In the data rows, zero lies at 4.5, halfway between 4 and 5.
Here are some points, each followed by its number:
array([7, 4, 4, 7, 7, 7, 5, 2, 5, 3, 2, 6, 7, 5, 8, 6, 4, 2, 3, 5, 3, 6,
       5, 5]) 0
array([5, 6, 5, 4, 4, 5, 5, 3, 5, 6, 5, 4, 0, 2, 3, 3, 4, 6, 4, 5, 4, 4,
       7, 5]) 1
array([5, 1, 6, 8, 6, 6, 6, 3, 4, 5, 2, 6, 8, 7, 9, 4, 3, 5, 3, 4, 1, 4,
       4, 7]) 2
array([6, 3, 3, 7, 6, 3, 5, 4, 5, 3, 1, 8, 8, 6, 8, 4, 4, 5, 2, 3, 4, 5,
       4, 4]) 3
array([3, 6, 6, 3, 6, 5, 3, 5, 7, 4, 6, 8, 1, 3, 2, 4, 4, 2, 6, 4, 4, 3,
       6, 4]) 4
array([7, 1, 7, 9, 7, 5, 7, 4, 5, 5, 1, 9, 9, 8, 9, 5, 4, 4, 2, 1, 2, 4,
       4, 8]) 5
array([5, 2, 3, 5, 8, 4, 2, 5, 3, 1, 3, 9, 6, 9, 7, 5, 4, 4, 5, 2, 4, 4,
       4, 3]) 6
array([5, 4, 5, 5, 5, 5, 4, 2, 5, 5, 3, 2, 7, 3, 4, 4, 4, 4, 2, 7, 3, 5,
       5, 5]) 7
array([4, 5, 5, 4, 3, 5, 6, 4, 2, 6, 6, 3, 6, 5, 3, 3, 3, 6, 3, 5, 4, 2,
       3, 5]) 8
array([2, 4, 4, 3, 3, 4, 8, 3, 3, 2, 5, 6, 5, 5, 5, 6, 3, 3, 3, 2, 4, 3,
       4, 5]) 9
array([5, 7, 4, 3, 3, 5, 5, 6, 3, 3, 5, 2, 4, 4, 2, 5, 5, 4, 5, 4, 7, 3,
       4, 3]) 10
array([4, 7, 5, 4, 3, 6, 5, 5, 8, 6, 4, 5, 0, 2, 2, 4, 7, 4, 5, 7, 7, 6,
       8, 4]) 11
array([7, 3, 5, 7, 2, 6, 7, 5, 3, 5, 4, 2, 9, 5, 8, 5, 4, 7, 4, 5, 4, 3,
       3, 6]) 12
array([5, 6, 7, 4, 3, 7, 4, 5, 5, 6, 7, 0, 7, 2, 2, 2, 4, 5, 4, 8, 4, 4,
       4, 4]) 13
array([4, 1, 4, 6, 3, 3, 4, 6, 0, 6, 7, 9, 6, 4, 5, 5, 4, 8, 6, 2, 5, 4,
       1, 5]) 14
array([2, 5, 2, 5, 4, 2, 4, 3, 7, 5, 2, 3, 5, 3, 3, 7, 7, 5, 4, 5, 7, 6,
       6, 5]) 15
array([3, 5, 2, 6, 6, 3, 2, 5, 7, 7, 2, 8, 0, 4, 5, 5, 5, 5, 6, 6, 5, 6,
       6, 4]) 16
array([3, 6, 5, 3, 3, 5, 5, 5, 5, 5, 6, 3, 2, 4, 1, 3, 5, 4, 5, 6, 5, 5,
       5, 2]) 17
array([2, 5, 5, 3, 3, 3, 5, 5, 4, 6, 6, 6, 1, 5, 2, 3, 5, 4, 5, 3, 6, 4,
       5, 3]) 18
array([1, 6, 6, 3, 3, 4, 6, 3, 3, 8, 8, 4, 0, 3, 3, 5, 4, 6, 4, 3, 4, 4,
       5, 8]) 19
array([4, 4, 4, 6, 6, 2, 5, 6, 5, 6, 3, 9, 5, 7, 8, 6, 4, 4, 4, 2, 5, 4,
       4, 4]) 20
array([4, 5, 5, 7, 1, 5, 9, 3, 5, 7, 6, 1, 7, 2, 7, 4, 5, 6, 1, 7, 2, 6,
       4, 8]) 21
array([4, 5, 4, 3, 4, 2, 4, 5, 3, 5, 6, 6, 0, 5, 2, 3, 5, 5, 6, 3, 6, 4,
       5, 3]) 22
array([5, 5, 6, 3, 4, 5, 3, 5, 4, 3, 6, 2, 4, 2, 3, 3, 4, 3, 4, 5, 5, 3,
       4, 4]) 23
array([7, 1, 5, 9, 7, 5, 6, 4, 5, 4, 1, 7, 9, 8, 9, 6, 3, 6, 3, 2, 2, 4,
       3, 6]) 24
array([3, 4, 6, 3, 3, 5, 6, 6, 4, 4, 7, 2, 2, 5, 1, 6, 5, 5, 7, 4, 6, 4,
       4, 6]) 25
array([3, 3, 5, 5, 5, 1, 5, 5, 0, 4, 7, 9, 0, 4, 5, 4, 3, 6, 5, 1, 4, 6,
       5, 5]) 26
array([3, 7, 4, 2, 0, 4, 7, 3, 5, 7, 7, 0, 5, 0, 1, 4, 7, 6, 4, 7, 6, 7,
       6, 6]) 27
array([5, 4, 4, 6, 8, 6, 4, 6, 6, 3, 3, 8, 9, 8, 8, 6, 4, 3, 5, 3, 4, 5,
       4, 4]) 28
array([1, 7, 3, 1, 7, 5, 4, 4, 7, 2, 5, 6, 4, 5, 2, 4, 3, 1, 4, 3, 5, 3,
       6, 2]) 29
array([3, 9, 5, 4, 1, 4, 7, 3, 6, 9, 5, 2, 0, 1, 3, 2, 7, 7, 2, 6, 7, 8,
       8, 6]) 30
array([2, 3, 8, 5, 5, 3, 4, 4, 1, 5, 9, 9, 0, 3, 3, 2, 4, 5, 5, 1, 3, 4,
       5, 6]) 31
array([6, 3, 2, 5, 5, 3, 3, 7, 5, 2, 2, 4, 6, 6, 4, 7, 5, 4, 7, 4, 7, 5,
       3, 1]) 32
array([4, 5, 3, 6, 5, 4, 5, 4, 5, 5, 5, 3, 6, 4, 6, 6, 5, 5, 5, 5, 6, 6,
       4, 4]) 33
New points follow, each followed by the numbers of its five nearest points above, looking only along the 4 directions in which the numbered points spread most, smallest number first.
array([4, 4, 6, 6, 5, 6, 6, 5, 8, 7, 3, 6, 9, 6, 7, 3, 4, 3, 3, 4, 3, 4,
       5, 6]) 0 2 3 7 33
array([5, 3, 4, 5, 5, 3, 5, 6, 1, 2, 5, 3, 6, 6, 3, 6, 3, 7, 7, 2, 6, 1,
       2, 2]) 8 9 10 14 23
array([3, 7, 2, 3, 5, 3, 3, 5, 5, 4, 5, 6, 0, 4, 1, 4, 6, 5, 5, 5, 6, 5,
       7, 4]) 4 11 17 18 22
array([4, 5, 4, 5, 3, 6, 7, 3, 6, 5, 5, 2, 8, 4, 6, 4, 5, 6, 3, 7, 3, 5,
       6, 7]) 7 12 13 21 33
array([3, 4, 4, 5, 8, 5, 4, 3, 6, 4, 3, 4, 5, 6, 5, 5, 4, 2, 4, 5, 3, 4,
       5, 4]) 0 15 20 32 33
array([3, 4, 5, 4, 9, 5, 2, 4, 5, 3, 4, 5, 5, 7, 4, 5, 4, 3, 7, 4, 4, 3,
       5, 3]) 6 9 20 29 32
array([5, 6, 3, 4, 7, 6, 1, 3, 5, 3, 5, 2, 2, 4, 1, 4, 4, 2, 6, 6, 5, 6,
       5, 2]) 10 15 17 23 29
array([2, 6, 5, 0, 2, 4, 7, 5, 3, 3, 6, 4, 3, 3, 0, 4, 4, 3, 4, 3, 6, 3,
       5, 5]) 10 17 18 23 25
array([5, 5, 3, 3, 7, 7, 4, 6, 5, 2, 3, 5, 9, 6, 4, 6, 3, 1, 6, 5, 3, 4,
       4, 1]) 6 28 29 32 33
array([5, 4, 1, 2, 5, 2, 2, 6, 3, 3, 4, 5, 1, 6, 0, 4, 5, 4, 9, 4, 6, 4,
       5, 1]) 4 10 18 22 29
array([3, 7, 5, 3, 2, 6, 5, 5, 5, 6, 6, 5, 0, 4, 1, 1, 4, 4, 2, 5, 5, 4,
       5, 5]) 1 17 18 19 25
array([4, 4, 5, 4, 5, 5, 5, 2, 6, 3, 3, 4, 3, 3, 5, 6, 6, 2, 3, 6, 5, 7,
       5, 6]) 1 7 15 16 33
array([3, 5, 4, 5, 5, 4, 4, 5, 7, 6, 4, 4, 4, 3, 3, 5, 5, 4, 6, 5, 5, 7,
       5, 4]) 1 11 15 17 33
array([5, 2, 6, 6, 4, 3, 4, 5, 0, 7, 5, 9, 3, 5, 8, 4, 3, 7, 5, 2, 3, 4,
       4, 8]) 9 14 20 26 31
array([6, 4, 2, 6, 7, 2, 2, 6, 6, 2, 1, 7, 6, 6, 7, 7, 5, 5, 6, 3, 5, 5,
       4, 2]) 3 6 20 28 32
array([7, 3, 3, 5, 6, 4, 3, 4, 3, 3, 3, 3, 7, 5, 5, 5, 4, 3, 5, 6, 3, 4,
       3, 4]) 0 7 9 32 33
array([3, 2, 4, 6, 8, 5, 3, 5, 7, 3, 3, 8, 8, 6, 6, 7, 5, 2, 5, 4, 4, 4,
       4, 5]) 0 3 6 20 28
array([5, 8, 4, 4, 5, 6, 2, 5, 9, 7, 3, 0, 4, 2, 2, 3, 5, 6, 4, 8, 5, 5,
       7, 3]) 7 11 15 17 27
array([5, 6, 6, 6, 4, 7, 4, 4, 8, 6, 4, 1, 7, 0, 6, 4, 5, 7, 2, 6, 5, 3,
       6, 6]) 7 13 15 21 33
array([7, 7, 5, 3, 2, 5, 4, 4, 7, 6, 4, 4, 4, 1, 5, 3, 7, 5, 3, 6, 5, 6,
       7, 5]) 1 7 11 15 33
array([3, 3, 4, 1, 3, 2, 5, 5, 4, 0, 7, 3, 5, 6, 1, 7, 7, 1, 5, 2, 6, 4,
       5, 5]) 10 17 23 25 29
array([3, 3, 4, 5, 3, 3, 6, 5, 1, 6, 4, 4, 5, 4, 6, 6, 4, 7, 6, 3, 5, 4,
       3, 6]) 8 9 14 23 33
array([6, 0, 4, 7, 6, 3, 5, 5, 0, 3, 2, 6, 9, 6, 9, 9, 3, 4, 8, 2, 3, 4,
       1, 6]) 2 3 6 24 28
array([3, 3, 5, 5, 4, 5, 5, 6, 2, 5, 6, 3, 5, 5, 5, 4, 3, 7, 8, 3, 6, 3,
       5, 4]) 8 9 10 23 25
array([6, 6, 5, 3, 5, 5, 2, 6, 5, 4, 5, 2, 3, 4, 3, 3, 5, 3, 7, 5, 5, 4,
       4, 2]) 10 17 23 25 29
array([3, 8, 3, 1, 5, 5, 4, 4, 6, 2, 4, 5, 0, 5, 3, 4, 4, 3, 4, 3, 5, 4,
       7, 4]) 4 17 18 22 29
array([3, 3, 5, 5, 0, 5, 6, 3, 3, 6, 7, 0, 8, 2, 3, 6, 5, 4, 5, 8, 4, 5,
       4, 6]) 7 8 13 21 23
array([8, 2, 2, 7, 4, 2, 4, 3, 4, 5, 1, 5, 8, 4, 8, 7, 6, 5, 4, 7, 4, 9,
       4, 6]) 0 2 3 7 33
array([4, 6, 5, 3, 3, 4, 4, 4, 4, 6, 7, 6, 1, 5, 1, 2, 4, 4, 4, 6, 5, 6,
       5, 3]) 1 17 18 22 25
array([5, 3, 4, 6, 7, 3, 4, 2, 3, 3, 2, 9, 4, 8, 8, 6, 4, 3, 3, 2, 3, 7,
       4, 5]) 0 3 6 20 28
array([2, 7, 2, 4, 5, 1, 2, 7, 7, 4, 4, 8, 0, 4, 2, 6, 7, 6, 6, 4, 9, 6,
       6, 1]) 4 16 18 22 29
array([8, 5, 1, 7, 5, 3, 2, 3, 4, 5, 1, 6, 4, 6, 6, 4, 6, 6, 2, 6, 5, 9,
       5, 3]) 0 3 15 20 33
array([4, 3, 4, 6, 5, 3, 3, 6, 2, 6, 5, 6, 3, 7, 5, 5, 4, 4, 8, 3, 5, 5,
       3, 2]) 4 9 14 20 22
array([6, 4, 7, 6, 4, 8, 5, 4, 7, 5, 6, 0, 9, 2, 7, 4, 5, 5, 4, 6, 4, 3,
       5, 6]) 7 12 13 21 33
array([5, 4, 2, 5, 7, 5, 3, 4, 6, 2, 2, 2, 8, 5, 5, 7, 5, 3, 5, 7, 5, 6,
       4, 3]) 0 7 15 32 33
array([3, 2, 8, 7, 6, 6, 6, 3, 6, 5, 5, 7, 4, 4, 7, 5, 4, 2, 4, 3, 3, 4,
       5, 9]) 2 3 9 20 33
array([8, 4, 6, 5, 5, 8, 2, 7, 8, 6, 4, 1, 8, 0, 5, 3, 5, 6, 6, 6, 4, 2,
       4, 4]) 7 10 13 23 33
array([5, 6, 5, 5, 2, 5, 5, 3, 5, 8, 5, 0, 2, 2, 3, 3, 5, 7, 4, 7, 6, 4,
       5, 5]) 1 13 17 27 30
array([3, 5, 4, 5, 2, 1, 4, 5, 4, 7, 5, 4, 3, 4, 3, 4, 7, 7, 4, 5, 6, 7,
       4, 4]) 1 17 18 19 25
array([4, 4, 4, 5, 5, 4, 6, 6, 4, 3, 5, 6, 6, 5, 6, 5, 4, 5, 6, 2, 5, 3,
       5, 4]) 9 14 20 32 33
array([3, 5, 4, 1, 5, 3, 3, 5, 4, 1, 6, 6, 1, 8, 0, 5, 5, 1, 5, 3, 5, 5,
       3, 2]) 4 10 18 22 29
array([6, 0, 5, 7, 4, 3, 6, 4, 3, 5, 2, 5, 7, 4, 7, 8, 5, 5, 6, 4, 4, 6,
       2, 7]) 0 2 3 9 12
array([7, 3, 5, 3, 5, 2, 3, 5, 3, 4, 4, 5, 3, 5, 4, 5, 6, 6, 7, 2, 4, 5,
       3, 4]) 4 9 18 22 33
array([4, 2, 7, 6, 7, 5, 6, 3, 5, 6, 5, 4, 5, 6, 7, 5, 4, 3, 4, 3, 3, 3,
       4, 7]) 2 3 9 20 33
array([3, 6, 5, 3, 4, 5, 3, 6, 5, 5, 7, 1, 4, 4, 0, 3, 5, 5, 6, 6, 7, 3,
       3, 2]) 10 13 17 23 25
array([7, 2, 5, 8, 4, 3, 6, 3, 3, 5, 1, 8, 6, 6, 9, 7, 4, 5, 4, 2, 4, 4,
       4, 8]) 2 3 5 20 24
array([4, 7, 4, 6, 5, 6, 2, 4, 8, 8, 2, 2, 5, 2, 4, 3, 4, 7, 2, 9, 4, 4,
       8, 4]) 1 7 11 15 33
array([5, 4, 6, 5, 5, 6, 5, 6, 7, 4, 5, 3, 6, 2, 6, 5, 5, 6, 4, 5, 5, 1,
       3, 4]) 7 8 9 23 33
array([6, 0, 7, 9, 4, 4, 7, 4, 4, 7, 3, 5, 9, 5, 9, 6, 4, 7, 4, 4, 2, 4,
       3, 8]) 2 3 5 12 24
array([5, 1, 2, 6, 5, 3, 4, 5, 4, 2, 0, 7, 9, 6, 7, 7, 4, 3, 4, 4, 4, 4,
       3, 5]) 0 3 6 24 28
array([6, 4, 5, 4, 4, 5, 6, 6, 3, 3, 5, 4, 9, 5, 4, 5, 4, 5, 6, 3, 5, 1,
       4, 4]) 8 9 10 23 33
array([4, 5, 7, 4, 6, 6, 3, 6, 7, 6, 7, 6, 2, 2, 2, 3, 5, 3, 6, 4, 4, 2,
       5, 5]) 1 4 17 18 22
array([6, 1, 4, 6, 6, 2, 2, 4, 0, 4, 4, 8, 2, 8, 7, 6, 4, 6, 7, 2, 4, 5,
       3, 5]) 6 9 14 20 26
